Each path is a new rotation, seen through one point. The rows after it are directions, each followed by how far the rotation turns it, in degrees per step (0 if it stays put).
Each turn is a multiple of 5 degrees from 10 to 175, or 0.
Each row of a path follows its step; steps can be skipped.
Path 1:
step 0: -.11; .23; -.02; .11; .00; -.35; .15; .08; .02; -.19; -.14; -.16; .24; .01; -.11; -.08; -.16; -.01; .19; .02; .01; -.08; .00; -.12; .03; -.01; .02; -.03; -.09
step 1: -.03; -.01; .03; .23; -.15; -.07; .03; .00; -.01; -.14; -.05; -.04; .23; .05; .01; -.17; .15; -.04; -.05; .29; -.09; -.14; -.20; -.04; -.06; -.17; -.10; .27; .03
step 2: .03; .18; -.02; -.03; .02; -.03; -.22; .01; -.05; -.04; -.23; .00; .17; -.09; .16; .22; -.01; .23; .00; .24; .05; -.14; -.13; -.09; -.04; -.10; -.22; .02; -.14
step 3: -.17; -.01; .19; .11; -.09; -.20; -.09; -.09; -.04; -.12; -.01; .11; -.08; -.08; -.20; .17; -.08; .03; .10; .29; .22; -.05; .11; -.08; -.07; .11; -.13; .15; -.10
step 4: .00; .03; .05; -.03; -.10; -.36; .01; -.08; .25; .10; -.04; .00; .11; -.01; -.08; -.16; -.14; .12; -.05; .09; .17; -.21; -.13; -.17; -.20; .01; .08; -.06; -.03
step 5: -.11; .08; .15; -.10; -.04; -.16; .01; -.09; .04; -.10; .07; -.23; .02; .01; .03; -.18; .16; .12; -.02; .36; -.16; -.17; .08; -.16; .06; -.08; -.11; -.08; .10
step 6: -.19; .03; -.13; -.07; .00; .08; -.01; .20; -.09; -.09; -.09; -.04; .06; .01; -.10; .12; -.27; .09; .00; .29; -.11; -.20; -.09; -.27; -.09; -.11; -.03; .03; .07
step 7: -.28; .06; -.02; .21; -.05; -.20; .10; -.01; -.14; -.21; -.20; -.03; .20; .05; -.04; -.01; -.06; .14; .11; .19; .11; .01; .08; -.01; .02; -.01; .14; -.04; -.21
step 8: .00; -.08; .10; .30; -.08; -.06; .05; .00; .20; -.03; -.07; .02; .17; .00; .06; .04; .17; -.04; -.03; .23; .04; -.18; -.09; -.13; -.29; -.19; .06; .09; -.10
step 9: .21; .25; .19; .03; .14; -.22; -.04; -.05; .05; -.12; -.15; .03; .00; -.13; .12; .17; -.01; .17; .06; .25; -.06; -.18; -.04; -.10; .04; -.09; -.11; -.08; -.01
Speeds:
-.02; -.09; .07; .00; .01; .05; -.01; .01; -.03; .03; -.04; -.06; .11; .10; .08; .01; -.09; .01; .05; .01; -.07; .01; .00; .05; .00; .05; -.02; .06; -.04
65
.05; .08; .03; .12; .05; -.01; .05; .06; -.04; -.04; -.05; .07; .08; -.05; .04; .02; .03; -.10; .02; -.04; -.06; .02; -.02; .01; -.04; .04; -.03; -.02; .04
40
-.02; .03; .02; -.05; .06; .06; -.08; .03; -.05; -.03; -.08; .07; -.07; .06; -.02; .08; -.05; .01; -.05; .03; -.03; -.01; .06; -.01; .04; -.07; -.11; -.04; .06
100
.00; -.09; .03; .01; -.09; -.08; .07; .04; -.07; .04; .00; -.01; -.05; .01; -.02; .02; .07; -.06; .02; .09; -.02; .11; .03; .02; .05; -.02; -.06; -.03; .01
160
-.06; .03; .06; .03; .06; .01; -.01; -.08; -.01; -.13; .06; -.02; -.01; .02; -.02; -.04; .09; .01; .02; .04; .00; .00; .09; .07; .08; .07; .00; .03; -.01
160
.01; -.02; -.06; -.08; .02; -.08; -.01; .02; .02; -.09; -.02; -.10; -.01; -.03; -.03; -.09; -.05; -.04; .03; -.04; -.11; .00; -.02; .02; .00; -.02; -.03; .03; .11
70
.02; -.01; -.08; .11; .02; .04; .04; .02; .03; -.06; -.02; -.06; -.01; .02; .00; .04; .00; .02; .06; -.01; .04; .01; -.03; .07; .05; -.17; -.02; .05; -.05
55
Path 2:
step 0: .07; .10; -.01; -.06; -.11; -.06; -.09; -.06; -.05; -.10; .08; .22; .10; .16; -.05; .10; .16; -.06; -.15; -.11; .25; .32; -.06; .14; .08; .25; .05; .27; -.02
step 1: .03; .20; -.01; -.20; -.16; -.05; -.02; -.03; .11; .05; .11; .20; -.04; -.04; .11; .14; .00; .15; .00; .14; .31; .26; -.20; .01; .14; -.08; .18; -.19; -.07
step 2: .03; .15; -.13; -.13; -.06; .18; -.07; .06; -.04; .06; -.15; .02; .02; .35; .05; .08; .00; .03; -.10; .02; .08; .16; -.37; -.19; .16; .01; .12; .11; .18
step 3: .11; .22; -.20; -.07; -.04; .01; .12; -.02; -.02; -.21; -.10; .09; .07; -.16; -.09; -.03; -.18; .06; -.23; -.23; .26; .07; -.23; -.01; .20; -.11; .06; .09; .04
step 4: -.11; .16; -.17; .11; .07; -.17; -.23; -.17; .06; -.03; .17; .22; .08; .08; -.12; .03; -.02; .13; -.22; .06; .17; .02; -.13; -.13; .10; .05; .23; .20; .11
step 5: .10; .01; -.23; .00; -.18; -.01; .06; -.04; -.11; -.04; .02; .23; .00; -.07; -.04; .06; .05; .04; .01; .00; .18; .43; -.07; -.13; .07; .32; .16; .05; .01
step 6: .10; .41; .02; -.10; -.32; .07; .02; -.02; .04; -.03; .18; .11; .04; .04; -.04; .04; -.01; .12; .01; .11; .07; .08; -.31; -.08; -.06; .00; .21; -.08; .11
step 7: .08; .22; .00; .12; -.04; .08; .09; .11; .27; .02; -.12; .08; .06; .20; .01; .06; -.08; -.03; -.05; -.12; .20; .20; -.25; -.03; .17; .13; .01; .24; .22
step 8: .12; .25; -.06; .02; .00; -.02; -.11; -.13; .01; -.13; -.05; .09; .24; -.07; .06; -.04; -.12; .08; -.11; -.04; .40; .21; -.16; -.05; .00; -.14; .06; .15; -.20
step 9: .01; -.07; -.22; .07; -.05; .07; -.06; -.13; -.01; .05; .18; .09; -.06; .13; -.07; .15; .12; .11; -.13; .17; .34; .19; -.13; -.07; .08; -.12; .20; .19; .17
Speeds:
.00; .03; -.04; -.03; .05; -.02; .10; .04; .02; .02; -.02; -.02; .00; -.09; .02; -.05; -.06; .00; .01; -.10; .06; .07; .04; .04; -.04; .01; .08; -.11; -.07
155
-.05; -.07; .01; .02; -.02; .04; .03; -.05; -.14; .10; .01; .04; .03; -.01; .07; .03; .00; .04; .12; .02; .05; .01; -.01; -.08; .01; -.03; .04; -.02; -.02
95
.05; .02; .08; -.06; -.03; -.05; .00; -.09; .04; -.01; .01; .03; -.10; -.09; -.02; -.05; .00; .06; .04; .03; -.01; -.05; -.02; .00; -.01; -.12; .08; .04; -.01
145
